(in the rows, 128 means zero)
Each path below is one point turned by a fixed rotation once a step. After each direction that follows a path, write how fast that rotation turns it, in deg/step (0 if it stays still).
Each turn is a multiple of 5 degrees from 10 to 175, or 0.
Each row of a path follows its step; steps can be skipped.

step 0: [112 123 132 135 130 123 124 134 139 136 130 130 122 135 128 122 126 135
 133 121 123 133 132 123 131 126 125 125 125 125 133 133 130]
step 1: [128 119 129 135 136 122 123 142 130 132 130 129 131 132 118 116 135 124
 131 134 127 123 133 132 126 124 123 130 129 125 125 135 134]
step 2: [133 121 129 133 132 130 117 135 130 130 127 122 126 142 126 127 126 117
 124 128 124 125 132 130 132 130 125 129 129 117 134 117 129]
step 3: [133 119 135 133 140 125 130 133 134 124 124 128 128 137 134 132 128 128
 127 132 133 131 127 135 133 135 120 117 124 130 134 126 121]
step 4: [121 119 127 132 134 131 138 129 143 124 122 122 123 127 124 126 119 124
 123 136 132 137 134 130 129 123 125 130 125 125 129 127 123]
step 5: [125 119 126 124 138 125 124 129 130 135 114 129 128 118 128 122 126 123
 136 132 122 131 134 131 130 117 129 122 127 127 131 123 122]
step 6: [123 127 135 130 125 129 127 131 138 134 129 132 125 132 131 121 127 122
 141 128 117 131 128 125 138 124 126 124 115 120 133 129 130]
step 7: [132 126 131 138 133 120 130 133 134 128 128 127 125 127 116 119 133 123
 130 138 119 129 124 130 134 132 124 120 131 125 130 133 139]
step 8: [133 124 127 121 132 123 126 128 135 132 126 123 123 137 130 121 123 119
 116 135 124 125 127 130 126 129 125 127 130 118 138 125 137]
step 9: [125 120 135 127 134 118 121 123 136 122 121 123 137 136 133 127 129 126
 124 129 132 130 125 128 127 130 126 114 123 124 133 131 124]
step 10: [113 122 127 126 126 126 132 128 143 124 119 127 131 135 120 131 125 125
 129 140 128 123 126 128 130 125 125 132 123 128 129 131 122]
Speeds:
[128 126 129 128 128 126 133 126 127 128 128 127 131 128 129 126 125 130
 125 128 131 127 126 129 128 130 129 127 128 127 128 123 126] => 65

step 0: [126 141 125 130 125 125 117 129 135 124 126 134 125 132 127 120 123 123
 126 115 125 130 122 130 128 124 136 123 137 132 123 125 128]
step 1: [135 128 134 133 125 125 124 127 135 126 135 129 134 129 144 134 126 116
 135 120 130 120 131 137 124 123 130 124 128 128 125 122 132]
step 2: [134 125 125 130 127 124 121 127 123 122 127 126 131 130 129 126 127 126
 119 115 116 121 129 132 129 116 125 130 142 124 131 132 130]
step 3: [124 131 125 131 132 133 118 124 139 125 134 127 134 129 136 130 120 124
 124 120 131 131 126 122 129 114 132 136 129 135 131 121 133]
step 4: [132 129 131 122 126 128 120 121 126 130 133 135 136 121 137 122 135 127
 131 123 121 122 122 135 124 116 127 132 127 128 123 135 136]
step 5: [126 131 125 134 124 125 122 118 122 120 124 124 129 125 135 133 127 127
 127 126 120 134 128 128 141 119 127 132 137 135 121 123 135]
step 6: [130 122 128 119 136 130 121 119 125 129 125 128 130 122 134 127 120 120
 129 117 134 133 134 136 130 121 125 137 121 125 125 124 135]
step 7: [124 130 127 119 122 125 124 124 125 134 119 134 138 130 135 128 124 135
 126 128 118 135 125 139 129 120 125 132 133 136 132 128 131]
step 8: [118 133 124 121 131 126 119 123 124 124 139 131 136 123 129 132 126 123
 132 127 126 141 135 133 135 129 133 127 133 125 123 120 133]
step 9: [132 130 125 122 116 121 123 118 131 130 120 129 128 122 134 118 120 125
 133 121 127 133 133 138 123 131 130 132 132 125 123 126 126]
step 10: [128 129 120 130 121 120 120 129 128 133 130 133 132 137 129 134 124 121
 133 124 122 135 135 136 131 124 119 120 130 131 134 119 133]
Speeds:
[131 129 127 127 129 129 129 127 131 128 128 129 128 127 126 129 129 126
 126 126 134 130 129 128 131 128 134 129 129 129 128 127 128] => 135
[131 129 128 132 125 126 129 126 126 127 126 127 124 127 129 128 130 125
 131 127 129 127 129 129 130 130 126 126 127 128 124 127 129] => 85
[132 128 128 131 127 130 127 127 129 127 131 126 129 129 128 127 130 129
 128 128 129 127 128 124 128 123 126 131 128 128 129 131 131] => 35
[129 131 129 129 127 125 130 128 127 126 123 130 130 127 129 125 128 133
 126 125 129 128 127 126 127 129 128 129 130 129 128 127 126] => 160

step 0: [132 128 121 124 137 125 130 127 138 124 137 122 139 134 132 126 126 134
 129 127 128 134 116 133 126 141 127 129 133 132 122 126 126]
step 1: [129 132 124 122 129 131 120 122 138 125 137 136 131 130 139 127 128 130
 138 132 129 127 122 129 126 126 120 119 125 140 129 133 134]
step 2: [129 129 121 125 140 125 123 127 134 123 132 144 135 127 132 124 126 121
 127 130 130 133 118 128 128 136 124 131 123 124 131 131 120]
step 3: [131 123 129 118 130 130 125 119 126 127 133 139 140 133 130 130 130 122
 120 129 128 133 128 132 126 136 121 126 129 136 127 131 141]
step 4: [129 126 129 126 128 134 122 127 135 126 127 130 131 128 139 132 128 128
 120 134 128 133 125 137 126 143 125 121 118 124 126 138 123]
step 5: [127 128 123 126 130 128 128 125 138 130 135 131 137 120 127 132 125 125
 115 123 124 125 121 125 135 130 123 123 118 129 122 135 139]
step 6: [131 124 127 123 137 124 121 126 136 127 126 118 146 131 127 127 121 132
 127 131 122 129 123 132 128 139 127 127 121 132 127 131 125]
step 7: [122 130 125 125 128 125 117 115 138 134 136 130 135 129 136 126 124 132
 130 128 129 129 125 122 124 129 126 113 125 128 128 131 133]
step 8: [126 130 119 132 142 127 118 127 129 124 134 134 135 133 130 119 118 125
 124 136 125 132 122 127 134 131 123 125 127 124 119 131 124]
step 9: [120 120 126 122 135 132 121 121 129 125 137 130 138 126 138 123 125 125
 123 126 130 132 126 130 122 132 128 129 135 138 123 129 139]
step 10: [123 127 129 130 133 135 125 129 134 126 136 132 134 130 138 127 128 135
 119 142 131 129 117 139 128 134 123 125 127 129 134 132 124]
Speeds:
[126 129 126 129 126 129 126 129 132 128 131 131 130 128 128 130 129 128
 127 127 129 125 130 128 130 128 130 128 131 123 131 129 126] => 130
[128 125 131 130 125 129 127 128 131 127 129 129 127 130 129 126 125 130
 127 124 127 132 129 126 130 128 125 131 127 129 129 128 127] => 0

step 0: [129 122 116 125 120 131 125 129 125 125 129 132 130 133 126 120 128 130
 130 128 128 129 126 132 137 124 134 130 122 132 127 140 125]
step 1: [128 129 118 136 118 129 126 135 128 126 121 133 126 127 125 134 130 139
 131 118 131 126 131 126 130 126 131 127 127 129 131 129 123]
step 2: [128 119 125 131 123 130 125 130 124 132 130 130 121 124 136 131 135 136
 119 130 126 123 133 128 131 120 132 131 125 131 125 137 125]
step 3: [121 127 118 126 126 134 128 133 123 131 124 138 126 124 131 132 121 130
 126 126 133 131 122 130 132 122 130 127 117 122 125 131 129]
step 4: [127 129 125 121 124 126 124 128 121 133 116 126 119 121 123 131 125 131
 124 125 132 130 135 132 131 125 128 128 127 130 124 133 118]
step 5: [131 124 121 124 118 132 130 128 126 136 122 129 130 129 127 123 132 135
 120 130 131 127 125 124 130 133 130 135 121 123 119 132 128]
step 6: [124 128 125 130 122 130 127 138 129 136 121 134 131 128 123 122 123 133
 131 135 132 123 135 129 130 124 128 123 121 124 129 132 119]
step 7: [131 123 125 124 119 128 119 126 121 131 130 129 131 129 121 130 125 141
 127 129 128 126 130 137 126 125 133 126 128 125 124 135 130]
step 8: [127 125 120 129 126 132 131 131 130 123 125 131 132 128 120 138 133 135
 122 132 133 122 126 128 132 127 128 121 119 125 123 133 122]
step 9: [121 125 124 127 121 125 123 136 126 139 132 129 132 126 126 137 129 130
 126 128 126 130 130 132 139 125 132 127 130 128 122 130 118]
step 10: [132 125 126 128 125 136 124 137 132 133 126 123 122 128 121 134 124 133
 125 124 128 129 123 130 133 122 128 133 123 120 121 136 131]
Speeds:
[130 128 128 126 129 127 131 126 127 125 128 127 130 128 128 127 126 129
 128 123 132 130 128 133 128 126 127 127 128 127 128 131 127] => 100
[124 128 129 126 132 129 126 128 127 129 129 128 127 125 129 133 129 127
 125 127 129 130 126 127 130 126 127 127 128 127 125 127 128] => 60

step 0: [133 129 130 117 138 134 120 124 131 138 133 130 123 134 127 134 126 138
 121 132 134 123 129 127 129 127 131 140 130 129 132 128 130]
step 1: [127 127 131 121 135 131 122 116 121 125 121 135 132 123 125 137 127 128
 131 136 129 130 122 140 123 131 127 138 134 122 127 123 130]
step 2: [125 129 126 123 130 128 130 132 129 128 116 122 133 142 129 135 124 123
 128 138 130 127 122 138 123 128 122 123 135 128 129 129 138]
step 3: [135 126 128 128 132 140 125 130 130 140 118 124 135 129 126 122 123 124
 122 140 134 132 137 133 135 126 128 128 125 128 129 135 130]
step 4: [130 134 132 119 128 141 114 125 128 131 126 130 133 130 134 127 121 140
 127 132 133 126 126 129 127 129 132 128 115 127 126 123 129]
step 5: [128 138 124 120 130 132 119 115 132 130 128 123 132 129 129 131 129 136
 128 137 124 136 125 124 122 126 126 134 138 128 124 124 137]
step 6: [135 130 122 125 138 136 128 126 126 134 123 129 125 126 121 137 126 118
 132 135 130 122 123 133 127 120 123 126 134 135 120 122 137]
step 7: [135 130 135 123 136 128 129 126 130 131 116 123 120 129 129 130 119 132
 127 134 140 125 127 140 125 119 127 127 128 126 130 137 127]
step 8: [125 126 128 118 135 139 129 123 129 126 124 131 137 137 131 124 123 134
 129 132 128 131 129 134 131 121 126 141 119 118 130 132 135]
step 9: [126 135 129 115 134 141 121 125 126 128 130 130 139 134 125 129 125 127
 123 130 132 130 120 128 128 136 133 127 136 132 132 131 136]
step 10: [129 135 127 125 134 130 119 125 125 132 126 118 130 123 129 140 128 120
 125 147 129 124 130 130 125 134 129 128 127 126 123 131 132]
Speeds:
[129 127 129 127 127 127 128 126 129 129 127 124 126 126 128 127 131 131
 124 127 131 132 127 128 128 129 128 127 132 129 132 130 128] => 160
[125 129 131 125 125 128 128 124 129 129 128 131 129 130 125 129 131 126
 130 128 127 129 126 127 130 129 125 125 130 127 126 129 129] => 95
[128 128 125 127 129 129 130 129 128 132 128 131 129 126 125 125 130 128
 125 126 126 127 131 129 131 127 128 130 130 125 127 125 131] => 135
